Each row is where one point has got to under a steady rotation. How many ticks took it there?
The counts run from 0 to 911.
[-13  -9 -19  -8  22  -3 -11 -17  -1  -8  14   0   6  -2 -15  29  10  -9
   3 -23  10  11   3  -4  35  -1  -9 -13  28   1   4  -4  -2 -20  -4  18
  11 -13   3 -10  16  -5   2   7  -3   6   6   8   6] | 30
[  0  -1  -4 -18  -1 -14 -33  -2  -4  22  23   7  -2  -3 -17  14  17  -9
  -1  12  20  -6  -1 -14   5   1  -2  15   9  21   2  10   1 -28  10  -5
  -9   4   7   8 -11   0  -7   3 -25  11   6  18 -14] | 116
[ -5   5   5  -1   1   6   7 -27 -19 -13  20  -5   7  -7  -9 -21  -6   4
 -12 -10  24  15  16 -22   1  -1 -12   2  19   4   3 -20   0   4  22 -12
   0 -11  18 -10  -1 -17  19   0   0   2  26  17 -12] | 727
[-25 -28 -13  -5  19   6 -15 -13  14  -4   3  12 -13  -9  -2   4   2  -5
  -5 -11   2   5  11 -18   4  -5  11 -17   3  14  12  18  -6  -7  25   9
  13   4   9 -15 -15   4   5  -2  -5  11  31  -6  11] | 277
[-27   7  21   1   4   3 -32  10   6   5  -1 -15 -19  -3 -15  15   8   5
   0  12  12 -20  20  -2  12  -2   9 -16   2  -2 -18  11  -9 -29  20   5
 -16 -11  -4  -2  -7  -4  -7  -6  -1  13   9   6   0] | 647
[ 16   6  14   0  -2 -28  -4  11   8  30   7  -4  20   1   0 -10  17  15
  -9 -28  35   1   8 -10   2  -3  -7   9  -5  18  -5   8  17 -17   4 -11
 -12  -3  -2   5  18  -7  11  -2   9  -4 -16 -18   6] | 359
[-13  -9  19 -19  23   7 -23  -8  -7  -3 -11  -8   8   6  -9   3  29  10
   6  21  21 -19  23   9 -21   6   3   0  -2  -5  -6   7  19  -6   0  -2
   1  25  -8   1  -8 -14  -3   1  -2  -2  17  -9  -8] | 201
[-21 -17   5   0  16  -3  -7 -18   1   7   3  -2  17  18 -19 -18   9   7
   5 -13  12  -6   5   0 -11 -10  -3  18   2   2   2 -19 -10  22  23  -9
  -2   2  -4  -5   4 -11  -1  40  21   4  -8  13  -9] | 881
[ -4 -34 -17  -1  17  -7  -6 -17   3   7  12 -17  10   3 -15   5  14  -4
 -16 -11  -8  22 -13  11   1  16  11 -13 -21  -8 -13   2  -4  -2   7  -5
  13 -15  -7  -7   8   4  22  11  17  10   9  -5  11] | 424
[ -1  -3 -21 -12   1   7 -10  -3  16   7   8  -5  -1   3   7  11  16  13
  -8 -18   0  12   4 -16  -2   9  10 -12   0 -11  11  -2  10 -34  16   3
  16 -19  16 -11  13  19  -1   5  -4  27   7 -11  10] | 18
[-17 -14  -4   9   2 -22  -7   2   9  13  10  -5 -10  10 -16   3  29  -8
   3 -31  11  -8  -3  -8  11 -22  13  17 -13   4  -3   1  -7 -16  14  23
  -8   4  22  -5  -6  -5  12   7   4  10  11 -11  -8] | 775
[-10  -4 -16  20   0   5 -12  -7   5  15  12  -3  26  11  -9  -7  -1   5
 -18 -28  33   9  -7   6   3  -8   8  20 -16   5  14   2  -9   1  16  -1
  -8 -15  -1 -12   1 -10  13  17  19  -4  -9 -16  13] | 629
[-19 -17  -1  16  14  -1  19   0  15  10  -2  -7  -3 -10   2  -6   8  30
   0 -13  -4   5  15  -6  22  22   8 -21  -9  11 -14  25  11   3  19   8
  -5   0 -12  10 -13 -10   9   7   5  13   3 -16  -4] | 144
[-16   5  21  16 -14   6 -18  -4 -13   9  -9 -11  21   3  -7  -5  -1  21
 -17   5  35  -5  11  23  10  -9  -1   3 -18  14 -12  12   3  -9  17  -4
 -19  -9  -8  -7  -4  -1  19  -6  15   9   0   0   5] | 97
[  4 -11  -2  -2  15 -34  -8 -23   0   7  19 -12  18 -12   8 -19  15   0
  -5 -11  15   9  22  -7  -1 -11 -12  -8   2 -14  -5 -17   4 -11 -16  -9
   2 -18   5  -8  22   1  -1  -7   6 -15  13  13   5] | 315
[-17 -11  -6  -8  24  -4 -13 -16   0  -9 -14 -23   2   4 -10  13  22  14
   7  -7   4  -8  11   7   3  21   9 -13  10  -7 -14  20   5 -17   6  24
  11   1   3  -9   0 -20   1   8  -3  22   6 -28   5] | 690
[  9  11   8   4   9 -14   5  21  24  27   7  -8   6 -11 -11   7  20  -6
   1   8  11 -14  13 -16  11  11  -9  -1 -12  -6   5   5   0 -16   9   0
   4   3 -19  12  -8   0 -17  26  -3  19 -11   9  -7] | 254
[-13  -3   4 -15  11   3 -10   0  11   3  10 -11  12 -14  10  -7  29  26
   5  -2   4  -2  26 -12 -13   2  -8  -1  -2 -15   1 -19  24 -10  -3   0
  17   7  12  -1  -1  -9 -10  10   4  -3  25   1 -28] | 60
[ -4   6  24  14 -12   9  18  21  13  21  19   7   2 -12 -10   9  10  19
 -22   1  18  -9  12  -9   8  -5   9  -6 -23   2   2   0  21  -5  24   2
 -23   0 -18   3 -10   3   2   6   0  14   5  -7  -6] | 503
[-19 -11   3 -11  16  19 -15 -24 -13 -15  -9  -7   8   7  -2  18   1  23
  -2   3   9  -3  15   3   5  23  10 -28  26  -4 -12  14  12 -10  17   7
  -4 -11  -2 -12   9  -3   5   2 -15  18   5 -10  10] | 692
[-13 -14 -21   9  -5  -2 -22 -21  -5   9  15  -6  -2   2 -13  17  16   0
 -10 -20  19  -7  -4   8  22   3  29   7   3 -10 -15  13 -23  -6  11  -1
 -21 -20   8   0   8  -7   9  14   3  -3  -3   1  -4] | 780
[ 10   5  24 -17  -2  -6  -6   0   3  16   7   6   4 -10  -6   5   4   3
  -8   6  24  12  16 -28 -14   7 -12   0   2   8  -3  -7  25   1  18 -26
   6  -3  -3  20  18 -18  12   8   4  -3   3  10  -2] | 608
[-12 -45   2 -17  14  -6   3   7  13  -1  25   1   8 -10 -12  -3  16  -4
  -9  -9  -5   7   6 -10  -5  -8  -9  -4 -14  -2  -1  -2   8 -14  -3   6
   7  19  15  -6  -8  25   5  11  -3  20  14  -8   1] | 416
[  3 -12  15  -6  13   5   8   8  20  -3  -4 -13   3   0  -2   8  12  17
 -11 -11   6   3  19 -16  -2  23  -3 -30  -1 -19 -16  14   9 -15  15  -4
  -5 -15  -1   7  21   5  13   4  -5   6 -11 -14  23] | 153
[ -4 -19   5 -18  25 -26 -13  -5   8  15  11   3  -6  -3   1  -3  36   0
   1  -4   6  12   1 -14 -27   7   2  -1 -10  -2   3 -15  14   9  15  -7
  17   6  -1   7   8 -29   9   6  12   0  27   0  -7] | 69
[  6   8  21  15  16 -15  -4 -31 -17 -12  10 -12  24  -9   0   3   5   7
 -12   1  16   4  16  12  20  11  -2  -2   2   2  -1  10  17  -4 -15  19
  -2 -23 -13   3   9 -24  19  -3 -14  -6   0   0   7] | 444
[-10 -25   9  -2  -5 -16   2 -10   4  13  22   8  -1  16 -10  -9   5   8
 -16 -24  18   6   8 -12  14 -30   4  11  -8  17  -4  -1  -4  -4  23  -4
 -21  -7  19   0  -3  10  29  -3  -5   4   9   0   1] | 772
[  8 -18  -3  -7  -2  -7  21   5  21  15  18  -6  10  -2   4 -10   9  22
 -17 -13  -3  13  -2 -15   8  17  -1  -6 -21   4  -3  10  17 -14  19   0
   0 -12   3   7  -5  20  12   6 -17  27  -1 -13   0] | 13
[-17   3  28  16   7   0   1   2  -5   0   0  -1  16   9 -15  -6   6  18
   3 -15  22 -18  14  11  -1 -25   1   6  -1   3   8 -17   6   4  19  20
 -21   7 -11 -27  -9  -1 -12  17   8  21  -5  -1   1] | 91
[ -4   9   9  19   3   2   0   0   6  16 -18  -8  -2   9 -16  18  23 -18
  -4  -5  30 -33  12  -2  12  -3  14  -1 -10  -8  -9   5  -7 -14  24   8
 -11  10  -6   8  -6 -10   6   8   1  14   0  -4  -1] | 243
[ 21  11   1  -1  -7   2 -13  -8   3  18   5 -11  26 -10  -7  -3  19 -11
   1   6  21   1   6 -12  -7   9   9   6 -10  -6   0  -9  27 -22   0 -19
  28  10  11 -13   3   1  -6   7  -2   4  23  -2 -21] | 463
[-23   5  14  12   5   1 -17 -15  -2  14 -10   6   3  -8  -6   2 -13  13
  -4  -4  17   9   6   3   0   1  10   5  -2  26  -1  10  13  10  23   0
  -3 -22 -16   1  16 -23   8  26  14   5 -15   7   6] | 889
[ -6   3 -12 -18   3   5 -17 -22  -9   6  11   8  12  11 -10  -7   5  20
   1 -13  14  12  -2 -15  -4   1 -12  13  27  18   5 -16   9   5  19 -14
   4  -8   7  -8   8 -20   3  22   2   5  -2  12 -18] | 476
[ 17  -5  28   0   1 -13  16  -9  -5   8  14  -5  18 -23   6  -9  12 -17
 -20  13  23   2  21  -5  -6   5  -9  -6 -26 -10  -3  -1  27  -3   9 -13
  10  14  -5   1   5   7   6  -3  -1  11  20   6 -13] | 458
[-20 -20 -15  -1  19  24 -13  -1  -2  -7   8  -7   8  -1 -25  26  11  14
  -1  -4   8  -1  -1  16  18  24  20 -17   6  -6 -15  14   0 -13  -5  12
  -1  -3 -14  -9   0 -14   4  10  -6   2   4 -16   1] | 290
[ -8  18  24  10 -14 -17  -2  13   8  20   0  -9  -6 -13   4  10  15  10
  -8   1  16 -11  25 -10   7 -19   9   1 -16   4  -4  -9  28 -21  20  10
  -3  -4  -3   2   6   0  -2   4   3  23   6   5 -17] | 103
[-22   5  15  10  -1  14 -27 -20  -4  17  -9  14   8   4  -7   4 -13  21
  -1   1  15   6   5   6   8  -2  19   5  -3  30   2   6  10  10  23  -7
  -4 -13 -21  -6   4 -21   9  18   4  -1  -4  11   0] | 888
[ -9 -16  -2   8   4   5  -3 -32   1  -5  -3 -10  12  -4 -11  -8 -15   8
   2 -12   7  24   1  -7  23  25  15  -9   0  20 -14  15  11  -7  18   4
  11 -16  15 -12  -6  -4  21  11 -14  17   8 -10  -4] | 683
[ -4  11  27  17   5   1   4  13  14  11 -14   7   8  -1  -8  12   4  -8
  -1 -19  37 -18  16  -4   6 -15   4  -6  -1  14  14  -1   9  -3  16  13
  -7  18 -14 -15   0 -16  -1  10   7   8  -5 -18  14] | 493
[ -8 -23  12 -17  15   4  -6  -5   9   6  -7 -10   6  19  12  -4  25  31
  -6   4 -12  -3  20   0  -6   1   3 -29 -13 -11 -13  -3  18  -8  14  -5
  -1  -2   0  -6   2  26   8  -3 -10  19  12   0   6] | 557
[ -6 -11 -27  -8  12 -12 -25 -10  17  16   2  -9   9 -13  23  -7  24  17
   5   1   4   3  16  -3   6  15   0  -9  -4   4   8  28  10 -27  -8  -1
   9   2   4   2  -6   3 -14  -8  -4   6  12 -12   1] | 810
[ -8   8  21   3  -2  -2 -38   5   0  14 -17  -6  10  -3  -6   4  -4  15
  -3  -3  28 -13  10   3  -3  -2  10  -2  -2  24 -10  16   9 -24  15   2
 -12  -7  -2 -15   8  -4  -4  -3   2   5 -12 -20  19] | 898
[  1 -26   4 -23  14  -2 -20 -13   1   9   4 -13  12  15  -9 -22  18   4
  -3   8  16   7  14 -11 -20   7 -14  -2  -1  -5 -16  -2   2   0   6 -34
   9   8  10   5   6 -10  20  -8  10 -16  20   7  -1] | 66
[  0   3   9  13  26   7  11  -6   6  -6  -9  -9  17  20  -5   7  19   9
 -10  -8   7  -3   9   7   1   5  -5 -23  -6 -20  14 -18   1  11  12  15
  10 -13 -32 -16   0 -17   8   8  14  19   5  -1  18] | 839
